One turn or mirror swaps these rows in pairs. Which row does each one swap with?
gibag: [ -7  -2  16   4  -4   5   9  12 -17  -9  -5  13   7]
kel: [  4 -16  14   3  -8 -14  12  11 -16   3   2  11 -20]
nemob: [  3  -8  22   2 -14 -19  24   7 -16  -1   2   7 -15]
nevus: [ -8  -1  15  15 -22   8  17   5   0   1 -11  -1 -13]
rati: [ -1 -16  12  10  -1   6   7   6 -25 -11 -10  14   0]
godil: [  0 -11  21  10 -12 -13  19  14 -16  -3   2   9 -23]
mapu: [  4 -17  18  13  -8  -7  -3  -7 -16 -14 -14  23  -7]
burun: [  8   2  24   9 -19 -12  18  -9 -24  -7   0   6  -8]
Gobem: [ -4 -17  18  19  -9  -6  -5 -12  -7  -9  -4  24  -4]
reg: [-11  -4  30  21 -15  -1   8  -6  -7  -4 -26  13 -10]
zul: [ -1 -10  22   3 -19 -11  20   7 -14   0   3   6 -23]
Miko: [-17 -16   6  22  -2  -2  13   3 -16  -9   0  12   3]
voke: [-17  -8  23  16 -13  -1  11  -3  -4  -2 -27  10  -9]
luzu: [  1 -14  18   7 -11 -15  13  15 -18   1   3   9 -20]
nevik: [ -5  -4  29  13 -16  -1   7  -4  -4  -5 -27  10 -12]
Ronu: [ 10   8  20  12 -20  -1   7 -10 -15  -2   0   5  -6]
dutal: [-20 -14   5  23  -6   0  15   2 -17  -3   1  11   0]
maper: [  8   8  26  14 -20  -4   5  -5 -18  -5   2   6  -4]
pakun: [  1 -10  18   2 -14 -16  19   6 -12   3   2   2 -20]
Simo: [ -9  -8  29  15 -16   0   5  -1  -5  -3 -28  12  -8]
sot: [ -5 -17  13  23 -15   0   2 -12 -14  -9  -4  27  -9]
dek: [-17 -14   4  19  -4  -3  17   4 -17  -4   4  10  -1]
bedu: [  7   7  28  14 -16  -3  10  -3 -21 -11   2  10  -2]
domo: [ -8  -5  13  16 -19   6  13   5 -14  -6 -16   0 -26]
razop: [  7   1  26   5 -16  -3  11  -6 -25  -9   5  11  -3]
rosem: [ -9 -15  10  21 -18  -2   9 -11   1   5   5  19 -11]
telid: [-22 -12   7  21  -3  -2  15  -2 -17  -5  -7  13   2]
rureb: [ 10   2  22   6 -14  -8  10 -10 -23  -5   0   5  -4]
Kadi: [ -9  -6  26  20 -17  -2   8  -1   1  -6 -25   6 -10]
zug: [  0 -19  20  13  -9  -3   0 -10  -5   0  -8  30  -6]
Favuk: [-11 -13  18  16 -20  -3  10   2   7   3  -2  25  -9]
zop: [-12  -7   8  19 -22  -6  16   0   7   1   5   8 -10]
lipa: [-14 -15  13  20 -17  -8   5  -5   9   1   0  16 -14]
Gabi: [-22 -14  10  23  -4  -3  18   3 -15  -3   0  15   0]

godil pairs with bedu
lipa pairs with Gobem
zug pairs with rosem
sot pairs with Favuk
telid pairs with voke
dek pairs with nevik
Miko pairs with Kadi
gibag pairs with domo

One turn or mirror swaps these rows in pairs. Which row does each one swap with?
faz: [  3   5   4  -9   3   5  18 -22  17   5  -4 -10  14   3   0  -7  19  -1
   0 -13  10  -7  -7  -8 -10  11   4   9   6   2  -3  -6   4 -21   7  -2
  11  -2  -2  11 -20   5  15  -3 -13 -11   9  -5  -9   9  -7  21  -3 -10
  21  15 -11   1 -12  11  -2  -3  17   7 -15   6   7  -8  14 -11   8  -7
  -3]
Peger: [ 22  -5  10   2   1   6   1  18   7  12  -7 -23 -15  -4  -4   0   6 -11
 -12   6   9   0 -10 -11   1  -2   5   3  19   2   5  -9   4  10  14   6
   8  -8  -3  -4  -1  -5  -8   4   3   4   4   2   5  -9 -11   2   0  -9
   9   8  13   8  -5  -1   6   0  -1   0  -2 -18 -12  -2   8  -8  15 -10
  -4]
Gufo: [  0  17   7  -3  12   6   6  -6  14 -10   2   0  22   9  -5  -2  19  -2
  -3 -17   0  -9   6  -1 -24  -8   0  27   5   5  -6  -3  -2  -5  23  12
   5 -11  -3   1 -19   8  15  -3 -11 -13  10  -5   3 -13  -6  24  -4   8
  10   3  -7   0  -7  11  11  -3  11   5 -22  11   4 -22  -5   1  -5  -2
   6]
nore: [  4  -9  30   4   4   3  14   0   8   7  11 -22  10  -6 -14  -7  19  -4
  -6  -2  -2  10  10  -8 -11  -3  -4   5   5  -4  -5 -21   9   1  11  11
  32 -13   4 -10   1   5   4   9  -8  -6   0  -8   6 -12  -5  10  -4 -17
  13   7   2   4   4   1  18  10   0  -9  -1   6 -22  -5  -2   3  -2 -11
  -8]
teba: [  6   4  10  -6  12   1  13  -4  11  -7   1  -7  14   7   4  -1  25  -8
   9 -12   8  -6   3  -7 -12   3  -3  18   8  -2  -3  -1  13 -17  17   6
  10 -14  -9   3 -13  13  21   0 -15 -16  -3  -7  -1  -2   2  18  -7   0
   8  -2 -23   3 -10  16  10   2  18   8 -18  17  -8 -16   0  -7   4 -10
  -2]
kidod: [-11  15  -1  12  -2   6  13  -3   7  -6  -2  -3  14   6  -8   5  22  12
 -10 -33 -11  -7  -6  -6 -15  -9  -2   4  14  12  -8   4  -3   0  25   8
   8  -7  -3   1 -11   2   2  -2   2   9  11   6  -1 -13  -3  20  -9   9
  19  11  -3   9  -8   1  -3   2   0  -5 -19  14   9 -23   5   8 -14   2
   9]
Zer: [ -5  10  20   9  21   7  14  -1  18  -7  -1  -9   7   4 -14 -14   5   0
 -16  -3  -5   2  10   0  -1  -9   1   7  16   3  -3 -15  11   0  20   2
  29  -9   5  -4 -24   0  15   1  10   4   0  -7  -8 -19 -14  12 -21   6
  17  14  -5   1  -5  18  11  -4  -4  -8  -4  10 -14  -4   3  -3   5  -1
   7]
Nukuf: [ 13 -13  12   0  -2   6   8  11   6  22  10 -24   2  -4  -2   8  17 -10
   1  -9   2   0  -8 -17 -11  -1  -4  -3  13  -1  -4 -11   5   6   3  13
  11 -13  -9  -8   8  -5  -8  10  -9  -7  -1  -1  17  -9  -7   2   5 -20
  13   5   9  14  -1  -9   7   5  -2  -3   0 -10 -16  -7   1   6   1  -7
  -5]
nedid: [ 18 -13   5   1  -7   4  16   8   8   8 -13 -26 -16  -7   4   3  25  -6
  -1 -14  12  -1 -17 -17   9   6   0   0  23   9   5  -6  13 -12  20   2
   4  -7   0   4   2   4   2   9  -6   7   1   3   1  -8   1   8  -7 -10
  18   1  -5   6 -10   5   0   9   3  -2  -8   6 -11 -11  16  -8  10 -17
  -3]
Bip: [ -2  13  -1  -1  25   8  12  -5  20  -4  -1   4  13  13  -1  -3   9  -4
  -3 -16   0 -15  -2  -1  -9  -8  -1  16  21   7  -4  -5   7  -8  15   4
   7 -10  -5   0 -32  -1  18  -2   5  -5   0  -4  -2 -19 -16  16 -16  17
  17   6 -13   4 -16  19   2 -15   4  -1 -13  10  -3 -14   1  -1   1   3
  17]
Rinep: [ -6   6  -1  10  10   7  16  -3   9  -7  -5  11  12  14   5   2  20  -1
  -9 -24  -8   1  -2  -6  -6  -6  -8   4  34   3 -10   3   6  14  10  15
  15 -22  -8   2 -14   2   2   9  13  -7   6  -1   7 -24 -11  10  -7  19
   1  15   4   6 -23   9   4 -10   3  -2 -13   2   4 -17   1   3  -4  -6
   7]
Ruvof: [  3  14   3  -6  -3   9  12   4   3  11   8 -23  -5  -1  -3   3  27  -7
  -8  -9   7   6 -10 -13  -3  -1  -2   7   0   3  -8   2  -3  -1  12   5
  10 -10  -8  -9   3   4   7   2   2  -9 -19  -8  22   1  -5   9   7 -23
   5  10   4   7   1 -10  13  15  -6 -11  -5  12 -11 -17  -1   4  -5 -11
 -13]
dadu: [  7  -4   9  -8  -4   8  15   0   3   7   8 -20   0  -4  -1   6  27  -8
  -3  -9   9   7 -10 -16 -14   6   2  11   6  -3  -2  -8  -2  -5   8  12
   9 -10  -8  -5   4  11   7   8 -12 -17 -10  -5  18   1   1  10   8 -22
   6   0   4   9   0  -5  14  15   2   1  -5   4 -15 -13   3   4  -3 -19
 -13]
sog: [ -4  30  -7  -3  16  10  13   2  13  -4  -6  -9  -6  10  -3  -4  13  -3
 -15  -7   8  -3 -12  -3   5  -4   4  13  11   8  -5   6  -3  -5  18  -4
   6  -4  -5  -3 -24   0  18  -6  18  -1 -16  -8   8  -5 -14  13  -9   2
   8  14  -5   1 -10  10   7   0  -8 -12  -8  18  -2 -17   4  -4   2  -4
   2]
Nizuv: [ 12 -11  14  -3 -10  -4  12  -1   3  13   5 -24   6  -1  -3   0  29 -10
   5 -12   2   4   0 -16 -10   5  -4   7   6  -5  -9  -5  11   0   6  14
  15 -15 -10  -3   5   7  -6  13 -19  -8  -3  -2  12  -4  -1   9  12 -22
  16  -1   1  11  -3  -6   7   9   5  -6  -7   4  -9 -11  -3  -3  -2 -18
  -8]
Zuvi: [ 15 -18   7   0   0   6  18   2   7   7  -6  -7  -2   3  11   5  28 -12
   1 -15   5   7  -5 -16   2   4 -10   4  33  -1  -4  -5  16   3   3  14
  14 -24  -9   2   4  10  -1  18  -1 -15   0  -3  15 -17  -3   4   0   0
   0   6   4   5 -20   7   8   0   6   1  -5  -2 -11 -12   5  -5   6 -22
  -7]
zenez: [ 13 -12   5   4   9  17   9   5   3  11 -10 -18 -11   3   0  -6   9 -11
  -7  -3   6   4 -10 -15   2  -6   1  -2  17  -9   5  -1   6   8   5  11
  19  -6 -17   4 -12   0  -5  12   7   4   5   7  -1 -12  -9 -13  -6  -5
  16  11   2  27 -11  -2  -1  -6  -1   1  -1 -15   0   2  12  -8  14 -10
   9]
Kezel: [ -1   5   6   3  -6   7  11 -10   9  17  -3 -14   7  -1  -8  -4   9   5
 -15 -10   0  -3 -13 -11  -7   5   5 -12   8   0  -4  -3  -4   4   4  -1
  15  -1  -5   4  -8  -6  -6  -2   1   3  13   4  -6   6 -12  10   2 -14
  20  26  11  13  -4  -8  -7  -2   4   1  -7 -15  10   1  14  -3   4   1
  -4]
Temam: [ -2  19   0   7  14   0  10  -1  14  -6 -11  -2   4  16  -4 -10   6  -2
 -13 -14  -3  -9  -1   0   1  -7   1   8  21   3  -6   3   9   5  16   3
  13  -7  -7  -1 -32  -3   5   1  12  10   0   2 -10 -17 -18   9 -12  15
  23  13  -5  12 -17  15  -4 -14  -1  -8 -10   5   5  -6   1 -10   2  -2
  14]
givad: [ -7  24  -4   3  19  13  12   2  13 -10  -7   1  -3  11  -4  -5   2   0
 -23  -8   2  -5 -12  -3  -2  -6   7   9  19   6  -2   1  -5   3  17   2
   8  -4  -6  -2 -31  -1  15  -4  19   3  -7   0   0 -11 -17  10 -14  12
  11  16   1   8 -13  14   2  -6  -5  -3  -5   4  -2  -9   9  -1   4  -1
  10]
vodu: [ -1  -1   6  -3  13  15  14 -16   7  -4   1  -2  21   9  -2  -4  25  -4
   3 -22  -1   0   6 -10 -23  -7  -2  19   2  -7  -4   1   0  -6  10  20
  17  -9 -15   7 -18  14  12  10  -9 -15   9  -1   1 -11   0   7  -2   2
  14   3 -15  20 -10   4   5  -5  11   4 -17  12  10 -17   0   1  -6  -7
  12]
Fugaf: [  4   9  12  13   3   3   3  16   2   9   1 -13  -1   4  -5   1   5  -3
 -14  -4  -6  -1  -7  -8  -1  -5  -2 -13  17  -1  -4   3   1  19  15   6
  18  -9 -13  -9  -1 -10  -7  -3  11  10   4   6   0  -7 -10   1  -6  -4
   8  18   9  20  -5  -5   0   0  -4   0  -4 -17  -4  -1   4   0   5   2
  -2]

Bip pairs with Nukuf
faz pairs with Kezel
zenez pairs with vodu
Peger pairs with Gufo
Zer pairs with nore

One turn or mirror swaps these rows in pairs. Which row does each one swap with?
S: [-13  19  17  -8   5  11  10  -1   2  14  14 -11  -1  12  11   7  -6 -11
   8  -8 -11   1 -10 -26   1   8   1  -8  12  -4   1   3   0  11   3  17
  17   2 -12  -1  -2 -18  -3  -8  -9  -9  -3  -1  19   9   2  -9  -5 -14
   1 -12  10  20   7 -23   2]
L: [-10   5  28 -17   9  10  11 -16  -4   3   4 -16   7 -10   3 -16 -11   0
   5 -10   7   2  12   0 -12   1   9  18  16 -19   1   5   6  11  -6  14
  13  -3  -3  13 -10  -1   5  -2  11  -5  29  -7  15  20  -6  -2   1   2
   7 -17  -4  18  14 -16   6]
Y: [ -3   9   2  -4   2   4   8 -20  -3   8  -3  -1   3   5  -7  -5  -8  -6
   5   6 -10   4 -15 -30  -9  11   0   7  13 -12   8   7   2   1  -7  26
  11   4   4   9  20 -14  -7  -8   5 -19   0   1  14  13   9 -12   0  13
  -5 -26   2  22   8  -8   5]
H: [ -4  -6  10   0  -3   7  23 -12   0   6 -10   3  -4   7 -16   2   3   2
   5  -6  -9   7   0 -20   6   7  -5  20   4  -4   6   8   1  18   2  20
   4  13  -9   1  10  -4  -6  -6  -5 -12  15  -1  -5  15   0  -5  -6  12
   4 -23   3  26  15 -11  -1]
E: [-17  13   8 -25   4   2  -3  -7  -4   9  -2  -6  -3  12   2   4 -10 -16
   2  -5 -16   0  21  19  -1  -1  12  17   6  -7   1   8   2  23   2  16
   6  -4  -5   8 -10 -10 -15   3  -9  -8  11  -1  21   7  11 -17  -9   0
  -4 -11  -1  20   1 -25   4]
W: [-10 -11   4 -19   9   4   7  -9   5  11  11  -1  -5   4  -5  -8 -12 -16
   8   4 -12  -1 -11  11  -5  28  11  14   6  -3  -3   0   0  10   2  15
  10  -2  -5  22  -1 -28  -6  -1   3   0  -6   3  -6  18   9  13  -7  17
  -5  -6   3  19  -1 -23   7]
A: [-16   3  22  -2   7  -3   4  -8   6   8  24 -17   8  -3  11   4 -19 -14
  14 -14  -8  -4  -7 -14  -3   7  12  -6  12  -1  -6  10  10   0   8  14
  21  -2  -8   3 -14 -15   7  -5 -11  12   2  -1  13  16   3   0  -8  -1
   7  -9  -8  12   3 -20   9]
T: [ -3  10   7 -11  18  19   3 -16  -8  -1   8  -7  -3  17  11  -7   1 -18
   3  -7  -5   4  -1 -12 -12 -17  -2  17   5  -9 -12  -3 -15   4  -5  18
  10 -14   5   6   7  -2 -15  -7   0 -29  10  -2   8   8   1   9  -5   1
   7  -4  -3  18   1 -17  -1]
Z: [-11   4   8  -8   8   4  -2 -25  -2 -14   9  -6  -2   9   9  -7  -7 -30
   4 -10 -13  -3  -7   4  -5 -13   6  21   6  -6 -18   5  -4   1  -1  14
  14  -3  -4  -1   2  -1  -6   5 -10  -7  14   0  10  12   6  21  -9  17
   7  -4 -23  18   3 -14   6]
M: [-16 -21  12   8   5   1   2 -19   3   9  14  -8   1   9  -9  12 -10  13
   2 -14 -20   5  18   3  -2   1   9  10   7  -9  -2  10   3   4   7  13
   5 -12  -7   8  -5  -5  -8 -13  -2  -7   6  -7 -14   6   5 -11  -7  26
   8 -12  -9  16   0 -11   2]
X: [-21 -16   2   5   6   5   1  -7   2   2  11  -8  -4   6   2   4 -11 -15
   6 -22 -16  -2  14  -9  -5  20  11  -4   8 -11  -3   7   3  -6   5   6
   9  -5 -11  18  -2  -8  -7 -12  -9  -1  12   3  13   4   7   1  -3  32
  -2  -8 -26  13   5 -24   7]
B: [-23   2   4  -4  -2   9  15 -14 -13  -6  -3  -3  -5  11  -7  -6  -1 -14
   1 -16 -11  -3  -8  -4 -18   5   1  18  13  -4   6  21  14  18  -4  14
  16  -4   0  -3   9 -10   1 -17  -6 -11   3  -9  17   6  -6   1  -1  -2
  -7 -16   9  33  17   0   3]
R: [-10   3   4 -20   8   7   1 -14  12   7  19 -10   8  12  -2  -5 -11  10
  16  -4 -15   4  12  10   2  12  15   8   6  -5  -9  -1  -1 -11   3  16
   4  -1 -11  17  -4  -4  -6 -26 -12  -2  14   6   3  12  -2  13  -1  15
   2 -13   0  12  -2 -29   3]
K: [-33  -8  -1 -12  -2  12   5 -15  -8   8   4 -25  17  10   0   1  -6  -9
   1 -13 -10  13   1 -18 -13   7  -4  15  17 -19  -4  19   9  12   6  22
  11  -5 -14   7  10 -16 -11 -14  -3 -16  12  -2  16  -5  -9   5   1   6
  15 -22   0   8  24 -15   3]

B pairs with R
S pairs with A
Y pairs with X

